Each path below is one point turned by a fixed rotation once a step. After each direction that follows a path, write how fast that rotation turns it, in degrees per step (0 if it stays still).
Each turn is a multiple of 5 degrees from 10 to 175, or 0.
Each row of a path follows its step; steps can be skipped.

step 3: [-1.22 -1.15 -3.48 -2.18  1.88  1.20  2.74 -0.67  1.89 -1.98 -1.77 -0.15
 -2.20  0.32 -2.23  0.77  1.91 -2.07  1.38  3.11  1.48 -1.82 -3.24  2.52
  1.21 -0.11 -0.42 -1.83  0.72  1.19 -2.93 -1.30  1.89  3.16  1.38  1.04
  2.11 -1.92 -2.61  3.53  0.52  2.23  0.68 -1.98 -0.45 -1.87 -1.24 -2.38
 -2.41  1.51 -0.47 -2.06 -0.94 -1.12 -3.75  0.52  0.66 -2.54  2.14 -0.43
  3.84  0.94 -1.12 -0.83]
step 5: [-0.61  2.73  1.87 -4.02  0.50 -1.10 -0.42 -1.27 -0.37 -1.06 -3.74  5.22
  1.16 -0.02  1.10  0.99  0.79  3.57  0.76 -0.49 -0.59 -0.30  0.42  1.14
  1.48  0.79  1.23 -0.75 -0.21 -1.39  2.26  1.62  1.43  2.62 -1.36  3.70
  1.14  4.10  1.84 -1.12  0.56 -3.88 -0.45  3.15 -0.33 -1.31  0.80  1.46
 -1.63 -2.12 -4.15  1.99 -0.22  0.92 -0.30 -0.64 -1.80 -2.89  1.75  1.05
 -1.61 -0.90 -0.06  1.65]
step 6: [ 0.58 -0.89 -2.72 -0.55 -2.46  2.12 -0.33 -2.76  1.97 -1.05 -2.53  1.10
 -3.12 -2.49  2.24  1.84 -0.75  0.30  4.27 -0.07  0.52  0.78  0.16  0.83
  1.31 -1.63  2.32 -0.30  2.80 -1.29  1.53  2.34 -1.23 -0.10 -3.58 -2.05
 -0.07 -0.03 -3.75  2.10 -2.25 -1.84 -4.06  1.84 -1.18  1.09 -0.33  1.00
 -1.73  0.63  0.64 -4.03 -1.61 -0.98 -2.45  0.57  0.34  1.96 -2.26  1.21
  2.33 -2.49 -1.34  0.58]
step 10: [-1.69 -2.36  0.71  2.60  0.01 -2.34  2.06  1.80  0.40 -0.89 -0.16 -2.84
  0.96  2.60  1.50 -3.38 -0.61 -2.17  0.97 -0.50 -0.61 -1.30  0.53  4.96
 -3.18  2.08  0.68  0.41 -0.90 -0.41  0.67 -1.02 -2.53 -0.92  0.23 -2.33
 -0.58  1.29  1.24  0.27 -3.32  0.07  0.93  4.38  0.83  2.19  1.65  1.06
  6.38 -0.67  0.48  1.08 -0.18 -2.94  1.28  0.15  1.18  0.65 -0.67 -1.98
 -2.23  0.95 -1.05 -1.81]
step 11: [-0.62  1.59  1.54  0.90  1.59 -1.41 -0.40 -0.44  4.97 -0.70  2.22 -1.85
  1.69  0.38 -0.11  1.00  0.41  0.73 -0.13  1.24  2.83 -3.98 -0.55  0.07
 -2.75 -5.71 -3.65  3.84  1.32  2.13  1.89  0.57  0.30 -0.40  1.30  0.43
  0.72  3.69  0.79  0.38  1.71 -1.60  2.61 -1.79  1.03 -0.91  0.48  1.06
 -0.16 -1.31 -1.68  1.67  1.20 -1.02 -2.04 -2.77 -3.24 -0.64  0.71 -1.77
 -1.17 -1.29 -1.96 -1.64]
step 12: [-2.44  1.28  1.34  2.62  1.73  1.13  0.05  1.85 -1.45  1.06  0.51 -0.99
 -0.09 -3.06 -2.95 -1.44 -0.32  1.18  2.65 -0.89  2.73  1.03  2.83 -1.83
 -3.77 -1.88 -0.82  0.62 -3.40  1.36 -0.53  2.23  0.92 -1.70 -2.60 -1.51
  0.91 -2.32 -2.07  1.09  0.81 -1.65  0.19 -2.12  1.04 -0.82  0.16 -2.97
 -0.38 -0.92  1.43 -6.34 -0.07 -0.11  1.41 -0.69 -2.76  1.17 -1.88  2.76
 -1.03  1.77  1.31  1.16]
step 15: [ 1.58 -0.65  1.77  1.83  1.70  0.74  0.38  0.88  0.65  0.11 -1.52  1.72
 -2.07 -1.63 -1.31 -3.05 -1.89  0.26 -1.69  3.62 -0.72  1.07 -0.86 -7.99
  2.49  0.44  0.23  0.08 -2.17 -2.14 -0.10  0.28 -1.27  0.44  1.53  0.17
 -1.27 -0.29 -2.41  3.87  3.11  2.53 -1.72 -0.53  3.42  2.49 -1.79 -1.02
  0.98  1.73 -1.19 -1.13 -1.58  0.12  2.36 -0.60 -1.44 -2.14  0.31 -0.58
 -0.10  2.40  0.84  0.00]
step 16: [-2.51  0.15 -2.24 -1.84 -1.41 -3.30 -1.79  3.73 -3.51  0.43 -0.27 -0.95
  0.54  0.43 -1.55  1.23  2.86  1.74  0.54  2.03 -0.32 -0.31  1.74 -1.68
 -1.79  1.16  2.87 -1.80  0.06  0.26 -0.41 -3.13  1.73  0.82  3.49  3.16
 -0.31 -1.84  1.56  1.17 -0.39 -0.95 -4.39  1.97  1.18  3.20  0.53 -1.09
  1.11 -0.39  0.50  1.18 -0.66  1.52 -0.77 -1.13  3.11 -0.37 -0.02 -1.75
  3.13  0.89 -1.41 -4.12]
Speeds:
[-1.08 -0.06 -0.10  0.17 -0.13  0.40  0.34 -0.25  0.85  0.21 -0.57  0.89
 -1.47  0.44  0.00  0.83 -0.65  0.45 -0.35 -0.06 -0.18  0.75  0.84  0.21
 -0.08 -0.09  0.01  1.12  0.10  1.01 -0.04  0.65 -0.11  0.03 -0.01 -0.22
 -0.30  0.29 -0.34  0.65  0.61 -0.10 -0.43 -0.77  0.39 -0.82  0.12 -0.46
 -0.68  0.34  0.02  0.72 -0.44 -0.39 -0.01  0.44 -0.36 -0.41  0.31  0.55
 -0.53  0.43  0.37 -0.41]
120
[-0.46  0.21 -0.93 -0.18  0.64  1.21  0.27  0.50 -0.28 -0.49 -0.89  0.21
  0.27  0.34 -0.24  0.23  0.32  0.94 -0.65  0.32  0.47  0.21  0.24 -0.59
 -0.43 -0.12 -0.18 -0.12 -0.43 -1.47 -0.27  0.14  0.30 -0.64 -0.36 -0.08
 -0.53 -0.46 -0.35  1.18 -1.02 -0.37 -0.36  0.66 -0.34 -0.33  0.68 -0.40
  0.20  0.24  0.42 -0.25 -0.35  0.52 -0.11 -0.23 -0.52  0.62  0.77  0.19
  0.48 -0.08 -0.37  0.23]
110
[-0.53  0.77  0.01  0.16  0.19  0.35 -0.61  0.07  0.35 -0.16  0.40  0.25
  0.16  0.68 -0.20 -0.70  0.35 -0.03 -0.18 -0.16 -0.33  0.17 -0.73 -0.25
  0.43  0.79 -0.59 -0.94 -0.15  0.59 -0.90  0.07 -0.43 -0.06 -0.64 -0.11
 -0.04 -0.38 -0.86 -0.57 -0.81  0.57 -0.32 -0.99  0.00  0.03  1.11  0.15
 -0.91 -0.97  0.89  0.13  0.65 -0.48 -0.19 -0.49  0.00 -0.53 -0.14  0.75
 -0.22 -0.40 -0.55 -0.64]
70
[ 0.26  0.46  0.14 -0.46 -0.25 -0.08  1.00  0.69 -0.66 -0.11 -0.49  0.28
 -0.40 -0.31 -0.38  0.31 -0.60 -0.24 -0.06  0.93 -0.34 -0.41 -0.47 -0.41
  0.15  0.05 -0.26 -0.13 -0.42 -0.30 -0.32  0.19  0.89  1.20  0.95 -0.39
  0.45 -0.73  1.26  0.04  0.10  0.06 -0.86 -0.60  1.01  0.69 -0.64 -0.02
 -0.57 -0.02  0.56  0.17  0.50 -0.52  0.46 -0.31 -0.25  0.65  0.42  0.75
  0.21 -0.15 -0.35 -0.32]
25
[ 0.27 -0.22  0.04 -0.11  0.23  0.42 -0.31 -0.32  0.36  0.61 -0.13 -0.06
  0.63 -0.22  0.04  0.05 -0.39  0.30 -0.94 -1.07  0.30 -0.97 -0.08 -0.02
 -0.49  0.47  0.23 -0.13  0.91 -0.68  0.97  0.04  0.25  0.06  0.49  0.49
  0.80 -0.52 -0.51 -0.31  0.19 -0.80  0.00 -1.14  0.15  0.53  0.15 -1.34
  0.18 -0.16  0.42 -0.61 -0.54 -0.38  0.73  0.28  0.18 -0.70  0.63 -0.01
  0.25  0.24  0.17 -1.09]
90
[ 0.18  0.24  0.44 -0.76  0.12  0.69 -0.12 -0.05  0.45  0.08  0.63 -0.03
  0.23  0.63 -0.05 -1.26 -0.08  0.95 -0.25  0.36 -0.34 -0.22 -0.23 -0.31
  0.37 -0.34 -0.14 -0.59  1.36 -0.24 -0.01  0.31 -0.17  0.83 -0.08 -0.96
 -0.16  0.42  0.34  0.31  1.04  0.28  0.35 -0.06  0.01  0.10 -0.03 -0.02
 -0.30  0.08  0.28  0.71  0.07  0.19 -0.28  0.56 -1.47 -0.29  0.39 -0.97
  0.68  0.61  0.04  0.84]
175
[-0.25  1.30  0.41  0.08 -0.43 -0.21 -0.04 -0.34 -0.11 -0.05 -0.20  0.03
  0.27  1.00 -0.51  0.61 -0.11 -0.04 -0.74 -1.10 -0.60 -0.22 -1.23  0.39
 -0.34 -0.02  1.06  0.50 -0.68 -0.39  0.85  0.16 -0.76 -0.10  0.19  0.10
 -0.34 -0.24  0.54  0.90  0.69  0.51  0.09  0.11 -0.63 -0.16 -0.16  0.00
  0.02  0.20  0.34 -0.15  1.28  0.16 -0.51 -0.47 -0.33  0.37 -0.25 -0.49
 -0.14 -0.40  0.48 -0.51]
115

step 0: [-0.67  1.12 -1.37  2.67  3.04  0.32  1.17 -1.14 -3.19 -0.81  3.27  2.14
  4.35  1.76 -3.15  3.70  0.66 -3.25 -1.40  2.45 -0.79 -1.67 -2.63 -0.11
 -0.33 -0.20  1.85 -3.71 -0.50 -3.69  0.02  0.23  3.41  2.11  0.71  1.08
  2.24  0.88 -1.49  0.29 -2.48 -6.52  2.20 -1.67  1.16  1.12 -0.35  0.32
  2.71  0.46  3.00  2.74  0.78 -0.93 -2.02  3.42  1.40 -1.98  1.47  0.68
 -2.16  1.20  0.85 -1.54]
step 2: [-2.80 -0.29 -2.14 -2.67 -0.97 -4.76  1.38 -1.27  0.60  0.80 -0.85  1.17
  0.60 -0.68 -1.83  1.16 -2.11 -0.77  0.83 -1.07 -1.76 -1.63 -0.08  3.31
 -3.71  1.76  3.92 -0.51  2.80 -2.65  0.23 -0.95  0.62  4.20 -3.69 -1.76
  2.26  0.97 -3.13  0.87 -0.65 -1.98  2.23 -0.15  1.09 -0.01  0.90 -1.76
 -0.66 -6.06 -3.81  1.13 -0.86 -0.67  0.74  1.96  2.45 -5.09 -0.46  2.64
 -3.22 -1.10  0.25  1.07]
step 3: [-1.17  0.14  1.60 -0.75  2.17  0.49  2.69 -0.12  1.82 -1.12  1.16  1.84
  3.03 -2.12 -1.69  4.93  0.08 -0.28 -3.48 -0.39 -2.39  0.87  1.23 -1.35
 -1.45  3.16 -0.21  1.10 -4.89  0.32  0.51 -3.22  0.86  4.31 -2.17  0.12
  6.10  0.61  1.95 -0.18 -1.16 -0.72  3.92 -0.12 -4.74  1.03 -1.99 -2.31
  0.89 -3.23  3.30  0.42 -1.15 -0.74 -0.41  2.26  0.23 -3.66  0.42  1.50
 -1.42  0.06  0.63 -1.55]
step 7: [ 1.19  1.92 -1.31 -1.36  1.75 -1.04  0.33 -3.21 -2.00  0.37  0.43 -2.06
 -1.95  2.46  1.15  1.86 -1.76 -1.53  1.62  0.30  1.25 -2.88  3.98 -2.18
  1.50  2.67 -0.77 -3.57  1.08 -1.10  1.36  0.51  0.10 -0.18 -3.73  0.96
  2.86 -0.84  3.98  0.03 -1.72 -2.26  3.63 -0.08  0.66 -0.34 -4.05  1.33
  1.10 -0.37 -0.96  4.10 -2.65 -3.17 -0.04  1.86  2.46  2.61 -4.05  3.75
 -1.93 -1.82 -2.02 -3.98]
step 9: [-0.88 -0.87  0.09  2.28  0.49 -3.93  2.80 -0.17 -0.57 -4.53 -0.61 -1.29
  0.82 -2.50 -0.41  4.05 -1.92  0.05  0.23  0.78  0.01 -4.07 -0.66 -3.49
 -1.47 -1.63  0.57  0.21  4.08 -2.76 -1.77 -1.50  2.09  1.19 -0.66  2.14
 -2.44 -3.51 -2.28  0.88  1.20 -2.89  2.95  0.37  1.32 -2.24 -0.49  2.10
 -0.03 -0.58 -0.09  3.08  0.96 -0.03 -0.71 -1.65  1.92 -0.79  0.66  3.23
  1.23 -2.83  3.84 -6.31]
step 11: [-3.62  1.38 -1.39  3.33  0.52 -4.20  0.58 -1.12 -0.84 -0.41  0.91  3.37
 -0.88  1.71 -2.50  3.74  2.21 -0.28 -1.59 -0.17 -0.74 -3.42  3.06  2.99
 -0.50  0.56  0.13 -4.09 -2.61 -2.76 -0.71 -3.64 -1.10  0.73  2.88  1.04
  1.06  0.94 -0.40 -0.59  1.12  1.28  2.89 -3.23 -2.09 -0.75  1.18 -2.70
  0.16 -4.26 -2.20 -1.29  0.96  0.13  1.15  0.83  3.42  1.54 -1.55  1.15
 -0.46  2.14  3.25 -5.33]
step 13: [-0.07  0.62 -4.94  0.39  0.40  1.21  2.33 -0.15  0.42  0.04  0.62  1.40
  1.30  1.46 -2.94  0.06  2.81  2.35 -3.75  1.12 -1.08 -1.17 -1.61 -0.90
 -0.89 -0.36 -3.38 -0.80  0.27 -5.44 -2.09  0.27 -0.14  0.04  0.06 -0.20
 -0.02  2.34 -1.16 -2.06 -0.82 -2.50 -2.51  1.50 -0.83 -3.31 -0.13 -1.08
  1.04 -3.04 -0.78  1.71  5.00 -3.78  0.68  2.32  0.03 -5.58 -4.85  2.61
 -2.20 -1.62  1.78 -0.93]
step 15: [ 0.58  1.09  1.40  1.93 -0.11  1.81  0.29 -1.49 -3.08  3.30 -2.47 -2.22
  3.50  0.21  0.44  0.98 -3.50 -0.91 -1.71 -0.34 -1.66 -2.32  1.17 -0.40
 -2.42  1.78  1.37  1.98  0.53 -4.11 -1.65 -0.17  0.33  3.15  2.61 -1.02
  3.59  1.80  1.64  1.63  2.44 -1.16  0.35  0.99 -1.79  1.00 -2.39 -1.84
 -0.21 -5.17  0.49  0.98 -1.14 -4.16 -1.63  4.80  3.27 -0.22 -2.37 -2.70
 -4.09 -2.99 -1.05 -1.50]
Speeds:
[ 0.25 -0.33  0.27  0.91 -0.36 -0.05 -0.47 -0.14 -0.59  0.07  0.60  0.28
 -0.08  0.41  1.00  0.46 -0.53  0.68  0.50  0.26  0.31  0.26 -0.34  0.10
 -1.11 -0.03 -0.11  0.67 -0.07  0.02 -0.58 -0.15  0.65  0.05  0.52  0.02
 -0.06 -1.72 -0.85  1.09 -0.02  0.36 -0.67  0.03  0.64  0.21 -0.39 -0.99
 -0.46  0.14 -0.57 -0.19  0.68 -0.34  0.57  0.32  0.69  0.44 -0.35 -0.25
 -0.18 -0.02  0.12  0.46]
100
[-0.60  0.07 -0.69 -0.15 -0.22  0.00 -0.11  0.39 -0.70 -0.59 -0.83  0.35
  0.52  0.36  0.46  0.31  0.24 -0.84  0.41 -1.09  0.07  0.49 -0.07 -0.48
 -0.02 -0.09 -0.68 -0.42  0.71  0.94 -0.09 -0.54  0.66  1.08 -0.33 -1.06
  0.51  0.65 -0.03  0.35 -0.81 -0.33 -0.19 -0.35  0.12 -0.68  0.23  0.45
 -0.22  1.05 -0.74  0.37  0.26  0.01  0.39  0.28  0.89  0.46  0.39  0.00
  0.49  0.34  0.07 -0.36]
155
[-0.08 -0.46 -0.07  0.64  0.84 -0.40  0.21  0.52  0.38 -0.32  0.30 -0.02
 -0.40  0.89 -0.69 -0.10 -0.32 -0.61 -0.76  0.19  0.09  0.45 -0.63 -0.63
 -0.32  0.73  0.76  0.17 -1.11  0.12  0.80 -1.12  0.15 -0.23  0.25 -0.07
  1.02  0.33 -1.00 -0.29 -0.63  0.32 -0.10 -0.47  0.92  0.28  0.72  0.41
  0.16 -0.39 -0.09 -0.08  0.60  0.22 -0.23 -0.96 -0.17  0.35 -0.22 -0.18
 -0.17  0.80  0.39  0.02]
130
[-0.06  0.03 -0.75  0.63 -0.03 -0.48  0.32  0.05  0.24  0.63 -0.24  0.49
 -0.07 -0.89  0.97 -0.64  0.89  0.53  0.09  0.06 -0.71  0.64  0.61 -0.18
  0.41  0.93 -0.08 -0.06  0.15 -0.98  1.15 -0.09  0.71  0.90 -0.28  0.38
  0.24 -0.12 -0.24  0.61 -0.60  0.45  0.75  0.01  0.88  0.57 -0.59  0.34
  0.20  0.39  0.36 -0.42 -0.14  0.68 -0.54  0.46 -0.26  0.05  0.34  0.18
  0.10 -0.63  0.25  0.74]
20
[ 0.63 -0.37 -0.53  0.28  0.22 -0.03  0.01  0.32  0.12  0.06  0.13 -0.12
 -0.70 -0.13 -0.34  0.20  0.67  0.62 -0.27  0.12 -0.50 -0.52 -0.23  0.28
  0.09 -0.57  0.20 -0.35 -0.03  0.85  1.02 -0.28  0.09 -0.50  0.02 -0.25
 -0.06  0.43 -1.02  0.55  0.79 -0.26  0.71 -0.45 -0.30 -0.47 -0.82 -0.13
 -0.77  0.02  0.03  0.45  0.41 -0.89  0.48 -0.29 -0.36  1.37  0.19  0.32
  1.02 -1.24 -0.74 -0.44]
25
[ 0.25 -0.47  0.12  0.11  0.56 -0.23  0.64 -0.30 -0.17  0.20 -0.95 -0.23
  0.70  0.03  0.03 -0.08  0.35 -0.40  0.14  1.22  0.92  0.47 -0.56  0.20
  0.29 -0.52  0.78 -0.32 -0.55 -0.30 -1.59 -0.14  0.44 -0.69 -0.74  0.12
 -0.06  1.19 -0.47  0.18  0.18  0.83  0.07 -0.18  0.21  0.08 -0.14 -0.28
  0.01  0.07 -0.37 -0.08 -0.17  0.66 -0.14  0.71  0.78  0.21  0.13  0.90
  0.41 -0.48 -0.44  0.69]
175
[ 0.51 -0.11 -0.73 -0.54  0.23  0.58  0.42  0.32 -0.45 -1.12  0.18  0.61
  0.54 -0.88 -0.94  0.03  0.41  0.60  0.16  0.65 -0.02  0.20 -0.92 -0.72
  0.65  0.13 -0.02  0.34  0.14 -0.69  0.30  0.24  0.48 -0.83  0.43 -0.37
 -1.06 -0.47 -0.37 -0.27 -0.13 -0.14 -0.95  0.52  0.48 -0.33  0.02  0.06
  0.17  0.60  0.13  1.12  0.41  0.12 -0.02  0.17 -0.12  0.02  1.13 -0.02
 -0.52  0.11  0.65 -0.23]
85
